Each row has a name. Each piece below is followed by the name of the row it came from, unless a question asks for something else. Each question is about the rows just above it.

q407: [ 63 127  66 129  88 138]
q729: [130 130  85 129  90 142]
q978: [ 59 128  64 129  86 132]
q603: [ 73 123  88 126 110 136]
q396: [149 131 137 130 123 142]
q743: [150 128 145 127 135  81]
q360: [180 124 177 127 157  98]
q780: [129 126 170 128 151 150]
q783: [ 98 130 174 135  95 119]
q936: [175 128 167 127 146 151]
q758: [138 131 125 130 117 142]
q637: [ 64 126  64 129 175 138]
Shared by q729 and q780: : [129]
Shared by q936 and q637: : [175]

q978: [140 125 107 137 113 130 113 107 135]
q407: [140 128 130 119 125 126 141 150 117]
q936: [ 83 145 125 131 138 126 126  91 123]
q729: [117 109 118 127 140 123 120  95 115]
q603: [143 137 125 123 147 115 142 101 115]
q743: [111 112 119 124 143 126 134 129 116]
q360: [139 108 144 115 124 134 134 138 128]
q758: [108 153 116 110 129 119 135 113 129]
q780: [128 130 119 125 118 141 150 205 127]
The entry that follows [139]: : [108]
asked: [108 153 116 110 129 119 135 113 129] : q758
The one value in q936 and q743: : [126]
asked: [124 134 134] : q360
The one value in q603 and q407: : [125]
Which row holds [128 130 119 125 126 141 150]? : q407

q780: [146  67 108 173]
q407: [111 164 166 173]
q396: [133  71 119 165]
q637: [141 108  89 174]
q978: [164  72 127 126]
Which value is in both q407 and q978? : [164]
Shared by q780 and q407: : [173]

q978: [185  97  68  79  64 180 111 132  75 129 160 118 133  90 146 113 165 173
  75 108 143]
q407: [120 149 135 163 130 140  90 128 167 129  66 101 152 154 176  83 192  75
  66  78  91]
q637: [149 152 179 142 172 158 171 121 125 194  69 104 193 128 125  69  87 136
 121 177 144]
q783: [ 95 106 141 193 108  65 107 153 181 135 103 162  95 150 115  81  79  91
 169  66 194]
q936: [109 110 127 185 187 179 106 137 122  97 151  62 113 177  62 153  76 138
 139 139 177]
q729: [120 149 135 163 130 145  90 128 167 129  66 101 152 154 176  83 158  77
  66  78  91]
q758: [175  88 183 133  96 191 117  80 154 152 112  95  65  85 187 138  93 148
 156 193 108]
q603: [186 138 186 106  71  93 189 104  88 114 132 153 156 164 114 146 195 194
 160 157  91]
q743: [178 104 135  89 125 158  62 169 141 153  73 149  82 134 119 187  66  97
 188 122 143]
q360: [134 158 107 133  69 153 154 142  76 105 140 178 140 121 119 123  62 140
  80  96 145]
The entry that follows [175]: : [88]
Which row holds [149 152 179 142 172 158 171 121 125 194  69 104 193 128 125  69  87 136
 121 177 144]? : q637
What comes right after [112] in the named rows? : [95]
The row with [165 173  75 108] is : q978
The entry that follows [180]: : [111]

q637: [118 134  97 170 133]
q360: [170 118  97 134 143]
q743: [108  63 149 160 191]
q407: [ 46 146 135 109  63]
Where do [109  63] appear? : q407
asked: [170 118  97 134] : q360
[134  97 170 133] is in which row? : q637
asked: [ 97 170 133] : q637

q396: [121 109 142 116 130 137 113 103 124 106 123 122 115 117 135  88 153 117
 106 129 124 129 137 147 145 117 115 136 127 128 125 123 163 134 123 111
 151 110]
q936: [121 109 142 116 130 137 113 103 124 106 123 122 106 129 117 117 115 153
  88 124 135 129 137 147 145 117 115 127 123 128 120 119 161 131 140 121
 142 113]
q758: [121 109 142 116 130 137 113 103 124 106 123 122 106 129 117 117 115 153
  88 124 135 129 137 147 145 117 115 127 123 128 120 119 161 131 150 119
 144 120]
asked: [121 109 142 116 130 137 113 103 124 106 123 122 106 129 117 117 115 153
  88 124 135 129 137 147 145 117 115 127 123 128 120 119 161 131 140 121
 142 113] : q936
asked: [137 113 103 124 106 123 122 115 117] : q396
Where do [121 109 142 116 130 137 113 103 124 106 123 122 115 117 135  88 153 117
 106 129 124 129 137 147 145 117 115 136 127 128 125 123 163 134 123 111
 151 110] appear? : q396

q936: [184 119 133 153]
q360: [195  68 129  70]
q396: [ 71 156 133 196]
q407: [155 131 133 149]
q758: [184 184 156 153]
The entry that follows [155]: : [131]
Which value is in both q936 and q396? : [133]
The one value in q758 and q396: : [156]
Right after [68] comes : [129]
Right after [195] comes : [68]
Right after [131] comes : [133]

q603: [127 146 115 105 136]
q936: [143 108 214 147  77]
q780: [127 130  99 132 143]
q729: [114 132  88 131 118]
q978: [102 156 173 132 103]
q407: [127  96  60 116 168]
q396: [162 130 104 132 123]
q758: [121 112 105  75 123]
q637: [149 108 146 143 147]
q360: [ 95 121 168 132 113]
q743: [117 145 119 157 123]
q783: [ 57 130 118 137  86]
asked: [121 112 105  75 123] : q758
Which value is in both q729 and q783? : [118]

